<152>: [163 166 145 139 151 148 103 144 141 141  57 115 151 147 176 143]
<188>: [163  57 145 166 144 139 176 147 115 141 151 150 148 141 143 103]
<21>: [146 181 163 145 125 151 147  57 145 143 142  97  57 166 103 139]
places <188>: [141]
10 14
[163  57 145 166 144 139 176 147 115 141 151 150 148 141 143 103]
<188>
order: [103 143 141 148 150 151 141 115 147 176 139 144 166 145  57 163]
<188>
[163 166 145 139 151 148 103 144 141 141  57 115 151 147 176 143]
<152>
order: [151 148 115 143 147 144 103 151 141  57 176 166 163 139 145 141]
<152>

<92>: [120  97  97  97]
<21>: [97 97 83 78]
<159>: [151 205 162 203]
<64>: [ 48  98 183 164]
places <21>: [97]
1 2
places <92>: [97]
2 3 4
diff <92>: [120  97  96  97]
3, [97]
diff <21>: [97 97 84 78]
3, [83]
diff <92>: [119  97  97  97]
1, [120]

<200>: [174 173 173 173]
<21>: [ 78  68 157  97]
<159>: [174 173 173 121]
<152>: [ 98 157  78 172]
places <159>: [174]
1
order: [172  78 157  98]
<152>
order: [173 121 174 173]
<159>
[ 98 157  78 172]
<152>
diff <200>: [174 173 173 174]
4, [173]

<152>: [111 125 134 136 162 128 152 127 137 154 144  83 134 136 106 138 131 128
 155  97 144 164 137  91 131 148 144 173 121 133 135 162 136 155 124 101
 137 138]
<215>: [103 120 132 113  99  97 118  87 105 116 114 134  90  93 141 120 110  96
 104 116  86 118  85 136  71 131 116 109 115  94  81 109 139 116 103 130
 123 117]
<182>: [126 130 115 117  73 132  96 129 113  86 104 154 118 105 139 117 123 130
  85 150  95  68 108 155 121 103 102  58 133 117 117  68 110  94 135 149
 112 111]
<159>: [105 112 112 150 142 108 138 109 109 156 124 116 158 194 150 127 139 103
 142 139 170 155 164 119 130 120 151 173 104 162 142 177 123 118 106 130
 144 106]
<97>: [161 135 135 134 163 139 142 157 150 141 145 172 169 179 136 134 142 153
 161 146 175 151 169 158 180 118 141 161 138 165 174 167 128 144 136 154
 136 147]
<200>: [111 154 101 152 134 136 136 106 155 144 138 137 162 155 124 133 164 144
 131 128 148 137  83 131 137  91 127 135 134 136 127 138 144 121 173 125
 162  97]
<64>: [150 124 145 109 136 115 146 141 162 124 126 113 144  97  93  98 107 137
  98 101  88 148  98 113 150 141 120 144 117 128 154 136 150 159  94 117
 136 146]
<92>: [142 122 124 111  90 109 110 115 116  98 111 155 116 114 130 119 119 124
 103 146 101  94 106 155 113 108 110  90 119 115 116  99 122 109 112 149
 118 119]
<21>: [175 138 155 112 145 144 156 181 193 126 143 139 168 110  93 141 118 174
 150 107 111 151 119 131 196 146 121 148 140 148 188 139 150 180 120 131
 123 169]
<214>: [108 104 119 120  86  82 121  80 135 115 101  92 107 103 117 115 107  84
  96 117  85 119  90 106  81 121 119 117  89 108  98 115 133 112  77 112
 126 103]
places <64>: [136]
5 32 37
places <215>: [116]
10 20 27 34
order: [152 133 173 162 155 121 144 138  91  97 125 134 136 111 137 101 144 138
 136 155 137 148 137 128 154 144 131 127 106 134 162  83 136 128 135 131
 164 124]
<152>

<182>: [124 117 119 128 123 134 124 143 133 152 127 127 139 136 141 139 123]
<21>: [120 122 141 127 117 139 124 123 153 127 142 124 139 128 135 119 130]
<152>: [122 117 127 127 119 130 124 142 135 153 128 120 139 123 141 139 123]
<92>: [122 117 127 127 119 130 124 142 135 153 128 120 140 128 139 140 123]
places <21>: [117]
5
order: [117 119 120 122 123 123 124 127 127 128 130 135 139 139 141 142 153]
<152>

<215>: [142  73 155 124 120 118  81 166 132 114 146 148 132  89 140 158  92 131
 141 107 134  96 140 135  84 152 161 105 134 121 142 165 170 132 135 136
 138 104  72 135 144 152 114 111 106]
<193>: [141  72 152 124 122 119  80 167 130 112 148 148 133  89 138 158  92 133
 140 110 134  96 140 136  82 152 159 108 133 123 108 168 167 131 135 137
 138 103  71 134 145 152 110 112 106]
<92>: [143  77 156 125 115 118  81 165 132 115 144 149 131  90 141 154  94 129
 142 103 135  96 140 134  85 151 160 104 137 118 143 162 172 138 134 135
 137 104  75 132 148 151 123 109 105]
<97>: [138  68 149 124 130 120  82 169 126 111 150 149 135  92 136 163  90 135
 141 116 134  93 139 139  82 151 158 109 129 127 140 173 164 124 133 137
 139 106  69 134 141 151  99 111 107]
<188>: [138  70 150 124 130 119  82 168 128 111 149 148 134  91 137 161  91 134
 141 113 134  96 139 136  81 152 158 108 129 123 139 172 164 126 134 136
 139 105  71 135 143 152 103 111 107]
<214>: [142  74 154 125 118 119  79 165 132 115 146 148 132  88 140 155  93 130
 142 106 133  96 142 135  85 152 160 104 135 121 142 162 170 136 135 135
 138 104  72 133 147 152 118 109 106]
diff <188>: [138  70 150 124 130 119  82 168 128 111 149 148 134  91 137 161  91 134
 141 113 134  96 139 136  81 152 158 108 129 123 139 172 164 126 134 136
 139 105  71 135 143 152 103 111 106]
45, [107]
[141  72 152 124 122 119  80 167 130 112 148 148 133  89 138 158  92 133
 140 110 134  96 140 136  82 152 159 108 133 123 108 168 167 131 135 137
 138 103  71 134 145 152 110 112 106]
<193>

<200>: [ 87 168 199 106  81 191 114 178  68 186  80  81 138  95]
<182>: [198 154 147 129 177 120 198 100 140 180  94 177 159 120]
<214>: [175 116 144 139  67  63 136 164 157 172 132  88 176  60]
<97>: [ 80 122 107 185 160  93 108 124 172 140  68 116 111 147]
<21>: [185 194 195  80  94 113 151 113  79 120  84 180  80 191]
<215>: [163 101  64 144  97 156 160 121 159 135  94  64 152 160]
<64>: [178 105 163 159 174  98 146  69 114 143 184 126 190  78]
<92>: [162  94  74  76 124 109  63 164 131  81 167 111 183  57]
<193>: [118  73  61  77  81 162 137  77 118  62 148  78  77 124]
<188>: [160 126  85 109  59  98  71 188  98 169  79 177 128 110]
<159>: [162  94  74  76 124 109  63 164 131  81 167 111 125 179]
<152>: [188 113 151  85 185 121  71 140 127 194 161 178  90  98]
diff <152>: [188 113 151  85 185 121  71 140 127 194 161 178  89  98]
13, [90]
both <182> <188>: 
[177]
places <193>: [78]
12

